In the data rows, 500 means zero.
A hidden rule labels the rows of this table. It goes by one to three of the table's principal directions, not those with the most spread.
[471. 520. 594. 741. 508. 397. 495. 407. 397. 598. 642. 419. 412. 480. 429. 498. 524. 575. 448.
 445. 510. 537. 391. 352. 561. 643. 517. 540. 599. 415. 591. 440. 549. 474. 258. 489.] JP
[405. 567. 430. 453. 584. 502. 394. 528. 398. 369. 488. 703. 547. 375. 407. 430. 474. 298. 530.
 589. 412. 445. 476. 699. 392. 347. 692. 595. 499. 408. 518. 512. 468. 154. 525. 290.] TL
[516. 419. 443. 361. 401. 532. 456. 494. 645. 403. 360. 505. 369. 585. 553. 482. 388. 526. 514.
 610. 626. 536. 716. 588. 509. 464. 397. 273. 497. 719. 521. 530. 459. 656. 638. 584.] PM
[777. 418. 482. 578. 500. 411. 586. 570. 624. 645. 500. 313. 610. 392. 534. 575. 562. 608. 402.
 374. 483. 581. 433. 361. 607. 579. 370. 609. 525. 454. 502. 585. 568. 532. 482. 653.] PH
[337. 608. 732. 330. 411. 610. 824. 467. 629. 542. 635. 655. 451. 714. 272. 454. 419. 464. 490.
 618. 533. 523. 336. 464. 366. 716. 436. 287. 384. 465. 360. 537. 576. 727. 384. 384.] PM
[277. 556. 574. 474. 546. 566. 444. 462. 404. 467. 605. 755. 468. 632. 380. 502. 489. 374. 598.
 575. 431. 419. 426. 553. 383. 465. 580. 507. 404. 545. 546. 405. 406. 492. 458. 280.] PH
[580. 538. 436. 693. 573. 400. 450. 532. 443. 559. 459. 299. 587. 310. 562. 501. 583. 550. 432.
 436. 518. 526. 457. 423. 610. 433. 587. 653. 568. 381. 506. 507. 541. 349. 520. 635.] PM
[425. 566. 516. 538. 420. 545. 565. 463. 525. 371. 435. 441. 436. 450. 549. 386. 428. 504. 473.
 569. 621. 519. 565. 510. 482. 523. 580. 401. 518. 449. 437. 561. 531. 592. 508. 619.] JP
[575. 410. 406. 650. 517. 454. 378. 485. 676. 433. 427. 435. 416. 448. 514. 498. 410. 523. 498.
 520. 676. 565. 631. 469. 574. 444. 492. 485. 472. 721. 645. 583. 392. 603. 579. 650.] PM
[430. 462. 673. 365. 637. 478. 498. 518. 732. 643. 612. 595. 183. 787. 201. 509. 371. 529. 517.
 706. 651. 558. 424. 615. 564. 695. 346. 261. 415. 744. 630. 526. 520. 561. 485. 329.] PH
[533. 618. 587. 486. 351. 535. 810. 427. 445. 405. 554. 465. 330. 526. 598. 366. 441. 597. 442.
 452. 489. 570. 478. 437. 541. 621. 399. 403. 530. 319. 310. 495. 632. 701. 336. 659.] JM
[653. 364. 373. 237. 506. 457. 471. 569. 555. 632. 511. 508. 465. 626. 502. 568. 561. 564. 492.
 535. 335. 534. 581. 599. 463. 465. 213. 373. 443. 687. 504. 445. 551. 444. 644. 495.] JM
[491. 519. 551. 496. 521. 476. 628. 484. 517. 672. 492. 419. 477. 504. 466. 586. 541. 612. 476.
 391. 532. 532. 429. 420. 542. 564. 411. 480. 502. 427. 365. 437. 582. 630. 489. 587.] ZD
[620. 421. 508. 264. 396. 523. 573. 521. 599. 527. 515. 494. 464. 686. 511. 513. 484. 555. 498.
 556. 459. 534. 570. 540. 499. 574. 308. 320. 498. 640. 499. 508. 544. 557. 529. 472.] JM
[337. 509. 607. 370. 375. 564. 588. 442. 410. 594. 605. 594. 411. 690. 536. 494. 583. 600. 547.
 497. 384. 483. 452. 460. 380. 637. 332. 412. 403. 543. 441. 361. 547. 704. 437. 451.] ZD
[280. 622. 540. 534. 414. 623. 547. 415. 138. 386. 616. 761. 804. 471. 474. 531. 581. 254. 554.
 456. 201. 326. 409. 399. 227. 364. 723. 602. 521. 262. 397. 361. 424. 440. 310. 237.] JP
[639. 406. 646. 346. 555. 326. 518. 511. 834. 760. 617. 499. 270. 664.  36. 539. 408. 536. 429.
 705. 653. 668. 364. 626. 572. 726. 377. 259. 543. 726. 691. 553. 659. 223. 392. 239.] JM
[484. 513. 647. 316. 518. 576. 711. 499. 997. 390. 471. 530. 215. 704. 200. 385. 164. 460. 458.
 769. 898. 628. 570. 608. 546. 697. 433.  93. 431. 756. 510. 788. 505. 727. 516. 480.] TL
[361. 529. 608. 393. 543. 598. 569. 471. 665. 335. 526. 591. 453. 668. 357. 431. 263. 403. 516.
 604. 727. 474. 548. 569. 514. 688. 573. 315. 569. 537. 539. 721. 416. 543. 414. 335.] JM
[483. 460. 432. 466. 474. 547. 445. 482. 654. 364. 400. 498. 396. 573. 528. 467. 376. 486. 532.
 602. 660. 525. 689. 537. 521. 416. 477. 337. 453. 740. 550. 560. 394. 664. 630. 594.] JP
[458. 548. 592. 489. 501. 515. 591. 506. 513. 556. 585. 548. 512. 553. 418. 486. 522. 492. 502.
 520. 478. 502. 370. 481. 468. 578. 511. 519. 442. 444. 474. 495. 540. 511. 452. 450.] PH
[520. 486. 321. 510. 459. 470. 424. 523. 322. 475. 483. 503. 453. 461. 828. 449. 646. 644. 564.
 346. 341. 499. 551. 550. 537. 401. 370. 703. 407. 471. 459. 365. 486. 508. 662. 733.] JP
[751. 415. 510. 541. 465. 439. 674. 531. 448. 726. 494. 318. 531. 469. 724. 662. 623. 758. 446.
 164. 395. 539. 439. 302. 671. 628. 203. 638. 554. 323. 342. 419. 602. 781. 454. 772.] JP
[433. 730. 605. 506. 422. 587. 946. 497. 419. 546. 668. 439. 578. 521. 569. 372. 621. 585. 437.
 426. 349. 536. 264. 301. 420. 600. 418. 561. 322. 233. 193. 487. 645. 732. 421. 702.] JP
[675. 514. 506. 565. 560. 445. 611. 572. 478. 632. 465. 338. 554. 374. 597. 571. 582. 602. 411.
 362. 429. 534. 431. 372. 629. 502. 374. 623. 527. 356. 394. 502. 573. 574. 482. 644.] JP
[578. 444. 479. 483. 497. 432. 406. 529. 420. 618. 499. 459. 427. 550. 600. 551. 606. 613. 529.
 457. 420. 509. 487. 534. 590. 483. 394. 560. 499. 532. 543. 358. 542. 462. 564. 551.] PH
[533. 432. 533. 530. 621. 358. 275. 511. 572. 588. 467. 502. 377. 432. 314. 538. 458. 482. 495.
 560. 628. 540. 474. 652. 612. 544. 589. 534. 632. 563. 705. 517. 526. 146. 444. 278.] TG
[543. 533. 435. 517. 460. 519. 597. 502. 291. 519. 523. 549. 698. 454. 683. 582. 623. 522. 533.
 260. 295. 438. 436. 401. 496. 419. 467. 711. 503. 287. 346. 386. 482. 545. 490. 578.] PM
[673. 480. 426. 393. 419. 484. 643. 532. 602. 539. 488. 438. 460. 552. 584. 497. 541. 599. 467.
 484. 430. 592. 548. 446. 530. 439. 272. 439. 395. 629. 421. 476. 539. 645. 590. 673.] JP
[563. 414. 395. 474. 422. 576. 461. 507. 484. 407. 480. 520. 588. 543. 689. 514. 524. 514. 565.
 418. 436. 453. 604. 486. 449. 452. 453. 548. 437. 561. 498. 504. 418. 655. 609. 629.] TL
[298. 712. 564. 618. 581. 598. 648. 490. 424. 402. 488. 599. 696. 294. 394. 451. 489. 312. 501.
 467. 521. 428. 339. 464. 374. 403. 817. 663. 448. 203. 309. 562. 486. 454. 451. 437.] ZD
[824. 475. 529. 523. 537. 335. 693. 569. 491. 907. 523. 265. 432. 400. 505. 661. 714. 740. 375.
 329. 314. 630. 324. 336. 647. 496. 183. 579. 470. 408. 340. 313. 745. 583. 473. 704.] ZD
[608. 521. 435. 643. 437. 417. 436. 539. 232. 651. 499. 333. 620. 303. 801. 525. 819. 663. 479.
 310. 231. 503. 412. 355. 536. 395. 433. 833. 467. 365. 469. 305. 581. 429. 500. 646.] BP
[835. 303. 281. 563. 497. 416. 391. 547. 640. 532. 427. 305. 497. 446. 670. 574. 528. 625. 464.
 406. 486. 583. 685. 422. 610. 393. 281. 522. 477. 745. 605. 540. 448. 607. 648. 777.] JM
[456. 462. 494. 453. 560. 481. 404. 499. 503. 488. 481. 585. 403. 559. 431. 520. 427. 467. 537.
 546. 554. 477. 532. 629. 528. 505. 519. 437. 546. 523. 548. 481. 481. 423. 540. 428.] PH
[379. 487. 669. 319. 445. 469. 514. 467. 616. 632. 543. 551. 278. 712. 291. 484. 447. 564. 512.
 672. 623. 554. 448. 623. 496. 706. 427. 250. 518. 615. 554. 448. 611. 464. 458. 331.] JP
[373. 538. 564. 776. 435. 504. 469. 391. 238. 512. 537. 534. 552. 400. 631. 562. 585. 538. 547.
 286. 444. 428. 423. 326. 492. 513. 616. 709. 556. 291. 471. 338. 459. 657. 335. 556.] PH
[596. 437. 370. 407. 379. 454. 552. 520. 503. 636. 511. 352. 497. 538. 668. 483. 665. 701. 483.
 443. 383. 574. 534. 468. 460. 510. 267. 475. 394. 584. 427. 407. 610. 574. 659. 757.] TL
[366. 667. 598. 457. 335. 625. 850. 458. 412. 455. 527. 599. 667. 387. 462. 441. 532. 409. 438.
 486. 363. 480. 379. 373. 247. 508. 554. 465. 420. 229. 194. 494. 604. 697. 383. 520.] JP
[641. 397. 430. 478. 333. 499. 490. 453. 524. 440. 498. 407. 467. 610. 647. 489. 491. 592. 507.
 487. 497. 536. 652. 447. 528. 520. 384. 378. 542. 641. 555. 480. 494. 630. 513. 645.] JP
[485. 592. 765. 292. 348. 573. 972. 496. 528. 672. 665. 589. 587. 691. 369. 544. 517. 554. 434.
 440. 377. 525. 246. 350. 420. 805. 299. 377. 473. 258. 243. 491. 672. 754. 291. 424.] PM
[621. 477. 451. 669. 435. 446. 491. 486. 519. 435. 446. 310. 636. 336. 594. 480. 487. 525. 410.
 437. 570. 536. 562. 362. 568. 528. 566. 555. 641. 431. 549. 621. 493. 463. 420. 613.] PM
[292. 525. 428. 499. 563. 580. 308. 473. 335. 313. 468. 667. 578. 512. 609. 471. 471. 393. 649.
 430. 530. 359. 553. 662. 471. 430. 735. 655. 539. 409. 535. 491. 355. 338. 573. 387.] TG
[429. 431. 398. 422. 402. 543. 335. 490. 449. 391. 456. 566. 533. 606. 607. 473. 504. 469. 587.
 582. 486. 441. 636. 609. 424. 423. 545. 426. 482. 618. 573. 444. 427. 479. 666. 528.] PH
[475. 634. 578. 647. 558. 529. 708. 513. 398. 518. 496. 479. 612. 333. 564. 523. 526. 508. 458.
 303. 480. 472. 338. 367. 552. 530. 571. 708. 515. 149. 290. 520. 537. 627. 407. 610.] PH
[579. 402. 434. 407. 437. 515. 453. 514. 508. 534. 475. 461. 551. 600. 608. 571. 548. 558. 519.
 473. 428. 491. 609. 452. 496. 466. 348. 441. 485. 655. 529. 458. 455. 609. 573. 542.] JP
[608. 506. 471. 510. 631. 455. 491. 567. 485. 574. 457. 495. 441. 419. 499. 556. 530. 506. 486.
 459. 445. 509. 460. 544. 587. 390. 451. 588. 474. 457. 452. 452. 529. 462. 563. 538.] JM
[654. 412. 532. 407. 431. 509. 578. 495. 818. 451. 411. 449. 423. 519. 286. 507. 305. 426. 405.
 701. 675. 594. 641. 505. 467. 519. 448. 163. 543. 717. 541. 665. 527. 617. 484. 482.] JP
[325. 646. 511. 489. 509. 576. 579. 469. 394. 364. 558. 607. 523. 537. 510. 397. 482. 411. 532.
 543. 457. 455. 470. 507. 434. 440. 599. 518. 445. 430. 429. 496. 450. 481. 473. 445.] JP
[655. 360. 334. 491. 600. 356. 213. 591. 440. 587. 446. 465. 594. 425. 536. 595. 579. 494. 499.
 487. 404. 482. 549. 624. 586. 394. 485. 619. 605. 544. 670. 460. 475. 135. 629. 439.] PM
[589. 394. 330. 376. 621. 434. 262. 601. 514. 483. 429. 572. 525. 469. 506. 528. 497. 434. 534.
 548. 446. 473. 583. 732. 532. 378. 495. 562. 527. 585. 621. 525. 448. 172. 688. 406.] PH
[520. 519. 378. 695. 497. 492. 412. 518. 410. 337. 364. 342. 412. 348. 875. 398. 503. 633. 494.
 389. 579. 506. 647. 466. 668. 442. 484. 656. 520. 437. 494. 536. 429. 654. 610. 842.] PH
[240. 529. 569. 372. 356. 656. 495. 417. 372. 357. 558. 721. 581. 663. 484. 456. 471. 372. 605.
 579. 441. 378. 527. 559. 271. 542. 627. 385. 482. 478. 475. 449. 442. 561. 455. 315.] JP
[200. 564. 710. 327. 565. 596. 524. 454. 603. 457. 692. 774. 317. 885. 218. 427. 342. 396. 596.
 727. 613. 461. 410. 619. 440. 703. 517. 288. 410. 673. 621. 540. 414. 515. 404. 158.] PM
[446. 569. 561. 481. 415. 477. 606. 496. 410. 577. 504. 535. 545. 424. 454. 486. 570. 504. 474.
 495. 433. 505. 367. 527. 424. 536. 557. 520. 512. 285. 372. 412. 639. 427. 478. 504.] PH
[524. 577. 566. 479. 421. 536. 797. 482. 590. 515. 522. 443. 522. 490. 430. 464. 448. 520. 414.
 503. 534. 559. 438. 396. 455. 589. 447. 371. 480. 376. 310. 568. 605. 689. 441. 632.] PH
[382. 480. 631. 260. 363. 650. 718. 416. 751. 369. 513. 618. 355. 759. 337. 438. 245. 463. 515.
 639. 715. 525. 610. 554. 391. 725. 422.  94. 495. 633. 427. 655. 498. 809. 436. 436.] ZD
[752. 464. 432. 629. 604. 340. 496. 582. 455. 720. 495. 319. 636. 278. 531. 614. 660. 591. 405.
 319. 376. 554. 370. 401. 627. 457. 435. 751. 562. 349. 485. 470. 598. 303. 481. 584.] TL
[626. 504. 397. 556. 579. 499. 579. 573. 555. 516. 517. 424. 681. 355. 505. 505. 547. 458. 430.
 450. 406. 516. 458. 412. 452. 420. 481. 614. 419. 454. 441. 611. 495. 486. 555. 609.] TL
[538. 527. 556. 465. 391. 539. 731. 447. 515. 598. 601. 492. 473. 583. 431. 521. 552. 541. 466.
 504. 386. 549. 439. 351. 382. 507. 357. 365. 383. 540. 365. 404. 592. 755. 431. 584.] ZD
[224. 667. 623. 423. 518. 655. 577. 438. 467. 260. 543. 796. 452. 623. 356. 395. 336. 281. 607.
 622. 590. 411. 455. 636. 407. 469. 752. 439. 458. 429. 445. 530. 405. 485. 437. 263.] JM
[438. 431. 569. 505. 606. 424. 357. 488. 718. 551. 553. 523. 217. 677. 301. 475. 366. 541. 514.
 675. 725. 575. 525. 591. 607. 638. 428. 337. 481. 793. 739. 561. 446. 473. 500. 401.] PM
[254. 632. 754. 533. 500. 556. 654. 418. 498. 542. 603. 590. 374. 628. 337. 469. 432. 505. 519.
 532. 626. 491. 339. 445. 496. 701. 568. 426. 493. 400. 446. 476. 531. 649. 312. 368.] JP
[367. 681. 591. 539. 651. 519. 511. 515. 362. 351. 533. 684. 424. 437. 394. 408. 408. 315. 497.
 595. 472. 445. 403. 607. 545. 420. 684. 580. 546. 316. 488. 521. 462. 292. 373. 269.] PM
[345. 494. 594. 438. 355. 557. 543. 410. 436. 581. 643. 625. 643. 617. 337. 540. 580. 426. 536.
 550. 374. 456. 413. 412. 240. 567. 545. 411. 449. 547. 511. 403. 519. 512. 367. 287.] ZD
[608. 506. 484. 475. 527. 461. 647. 528. 574. 560. 483. 369. 356. 497. 616. 469. 491. 682. 457.
 380. 559. 583. 492. 493. 651. 612. 311. 515. 491. 435. 391. 543. 587. 626. 535. 725.] ZD
[493. 535. 508. 539. 467. 571. 570. 472. 467. 357. 552. 447. 578. 557. 598. 430. 447. 484. 497.
 467. 524. 464. 536. 424. 521. 576. 552. 496. 554. 431. 493. 606. 450. 564. 424. 538.] JM
[573. 511. 500. 584. 474. 552. 675. 487. 556. 457. 470. 424. 577. 454. 584. 535. 447. 530. 448.
 378. 537. 513. 535. 317. 533. 520. 429. 499. 500. 440. 383. 586. 460. 801. 455. 680.] JP
[334. 534. 540. 436. 455. 624. 480. 462. 579. 303. 472. 540. 519. 593. 496. 400. 378. 416. 547.
 611. 661. 453. 603. 547. 437. 558. 635. 380. 509. 582. 542. 640. 405. 550. 502. 413.] TG
Which label does each new row get?
[706. 336. 422. 412. 465. 412. 379. 547. 615. 572. 381. 330. 379. 516. 615. 548. 493. 654. 455.
 507. 559. 574. 672. 544. 642. 540. 281. 392. 590. 682. 599. 521. 535. 512. 589. 604.] >> TL
[808. 360. 361. 506. 535. 373. 413. 583. 506. 696. 480. 388. 601. 422. 589. 651. 660. 606. 488.
 339. 347. 542. 479. 468. 598. 399. 344. 679. 496. 547. 543. 411. 539. 382. 605. 602.] >> JM
[392. 732. 860. 694. 652. 476. 828. 433. 458. 674. 668. 489. 390. 431. 190. 525. 455. 480. 378.
 447. 546. 539. 164. 270. 585. 702. 562. 540. 568. 194. 362. 508. 629. 589.  57. 298.] >> TG
[601. 557. 460. 578. 432. 493. 602. 543. 394. 525. 468. 360. 699. 324. 655. 492. 638. 535. 427.
 407. 363. 501. 447. 366. 487. 435. 514. 645. 505. 313. 378. 488. 570. 503. 502. 650.] >> PH
[526. 519. 628. 582. 567. 435. 584. 486. 473. 671. 619. 439. 378. 570. 436. 540. 530. 614. 467.
 433. 499. 537. 351. 413. 618. 661. 400. 524. 525. 421. 501. 442. 583. 558. 363. 509.] >> JP
[648. 478. 321. 484. 567. 426. 403. 595. 505. 501. 431. 442. 727. 350. 518. 529. 574. 425. 471.
 491. 419. 499. 515. 555. 514. 314. 576. 638. 524. 480. 526. 545. 482. 180. 648. 502.] >> PM
[503. 513. 631. 576. 639. 439. 457. 522. 718. 592. 441. 413. 411. 427. 206. 538. 393. 434. 415.
 672. 720. 560. 460. 490. 571. 528. 595. 379. 551. 606. 603. 611. 521. 431. 432. 358.] >> JM
[688. 335. 463. 466. 420. 430. 433. 501. 589. 632. 493. 398. 510. 589. 542. 617. 549. 621. 494.
 442. 489. 549. 571. 425. 563. 546. 316. 447. 538. 688. 605. 456. 501. 572. 518. 554.] >> JP
[449. 597. 576. 589. 576. 495. 579. 476. 453. 494. 532. 527. 351. 496. 525. 470. 474. 551. 523.
 409. 557. 513. 410. 493. 622. 539. 514. 603. 487. 385. 442. 466. 506. 565. 428. 540.] >> ZD
[631. 502. 351. 353. 424. 521. 607. 586. 373. 429. 495. 523. 817. 391. 640. 485. 581. 420. 432.
 434. 223. 458. 514. 501. 389. 429. 444. 587. 547. 296. 369. 564. 533. 326. 539. 506.] >> PM
[473. 502. 600. 572. 391. 488. 598. 412. 480. 569. 536. 374. 393. 562. 537. 496. 499. 645. 467.
 448. 573. 541. 496. 371. 541. 665. 424. 394. 565. 466. 463. 453. 579. 703. 369. 608.] >> JM
[605. 446. 362. 451. 466. 419. 409. 558. 393. 583. 467. 557. 509. 448. 623. 547. 644. 552. 525.
 454. 298. 516. 501. 571. 493. 337. 375. 621. 426. 527. 495. 329. 526. 400. 655. 583.] >> PM
[603. 560. 365. 661. 399. 465. 701. 529. 300. 598. 521. 389. 824. 187. 684. 512. 738. 559. 412.
 251. 226. 506. 344. 311. 360. 418. 502. 784. 435. 126. 240. 428. 635. 524. 533. 813.] >> PH
[289. 603. 524. 685. 638. 548. 429. 460. 508. 291. 514. 642. 582. 360. 346. 414. 349. 281. 533.
 528. 672. 430. 444. 563. 445. 493. 866. 626. 539. 360. 562. 672. 372. 326. 418. 346.] >> JM
[382. 600. 609. 544. 577. 547. 608. 505. 540. 452. 549. 535. 484. 543. 387. 447. 402. 433. 475.
 578. 595. 480. 414. 483. 514. 587. 583. 445. 494. 399. 460. 592. 488. 563. 449. 473.] >> PH
[340. 564. 562. 490. 557. 543. 434. 486. 418. 425. 485. 613. 389. 586. 505. 476. 441. 455. 567.
 557. 551. 439. 509. 587. 544. 476. 576. 481. 509. 486. 514. 446. 437. 515. 511. 415.] >> PH
[532. 452. 435. 453. 430. 519. 495. 481. 562. 383. 450. 535. 467. 568. 538. 487. 398. 477. 500.
 553. 546. 514. 648. 512. 507. 457. 439. 361. 523. 619. 525. 535. 428. 605. 547. 559.] >> PM
[749. 276. 221. 345. 514. 419. 241. 571. 676. 420. 359. 468. 417. 559. 589. 534. 424. 519. 528.
 584. 542. 554. 797. 697. 591. 329. 339. 373. 521. 860. 684. 549. 405. 363. 779. 594.] >> PM
[414. 527. 470. 436. 419. 592. 563. 523. 496. 424. 426. 469. 776. 393. 496. 476. 501. 385. 443.
 564. 474. 439. 545. 465. 308. 486. 616. 423. 528. 387. 390. 618. 510. 498. 544. 489.] >> PH
[560. 318. 454. 441. 501. 431. 283. 450. 569. 573. 513. 561. 354. 703. 376. 623. 436. 508. 569.
 576. 554. 508. 627. 588. 536. 475. 417. 308. 556. 796. 698. 390. 438. 470. 549. 408.] >> PH
[750. 374. 270. 568. 478. 408. 372. 553. 329. 596. 459. 375. 482. 462. 868. 588. 703. 699. 529.
 296. 266. 515. 600. 444. 623. 315. 244. 688. 440. 564. 499. 292. 489. 599. 692. 836.] >> PH
[544. 444. 340. 586. 531. 495. 357. 495. 620. 359. 425. 443. 304. 550. 677. 422. 434. 594. 584.
 497. 677. 548. 671. 581. 635. 396. 473. 518. 395. 734. 601. 522. 381. 625. 727. 779.] >> JP
[683. 523. 396. 536. 586. 397. 496. 601. 450. 627. 432. 303. 474. 347. 659. 504. 653. 635. 434.
 429. 396. 561. 472. 489. 643. 376. 377. 653. 466. 444. 432. 436. 596. 410. 629. 704.] >> JM
[555. 450. 521. 420. 320. 492. 580. 494. 625. 525. 496. 440. 625. 559. 440. 498. 493. 511. 450.
 588. 537. 547. 520. 446. 426. 593. 474. 340. 533. 559. 515. 554. 554. 518. 505. 519.] >> PM
[333. 593. 545. 497. 449. 598. 543. 462. 470. 293. 428. 640. 452. 484. 515. 419. 373. 389. 522.
 580. 577. 458. 570. 544. 445. 452. 616. 424. 502. 449. 437. 535. 429. 619. 483. 470.] >> PM
[406. 466. 691. 191. 464. 604. 569. 489. 705. 463. 562. 734. 487. 818. 188. 536. 309. 344. 561.
 698. 623. 463. 479. 644. 421. 675. 532. 209. 533. 633. 562. 599. 468. 476. 428. 123.] >> JP
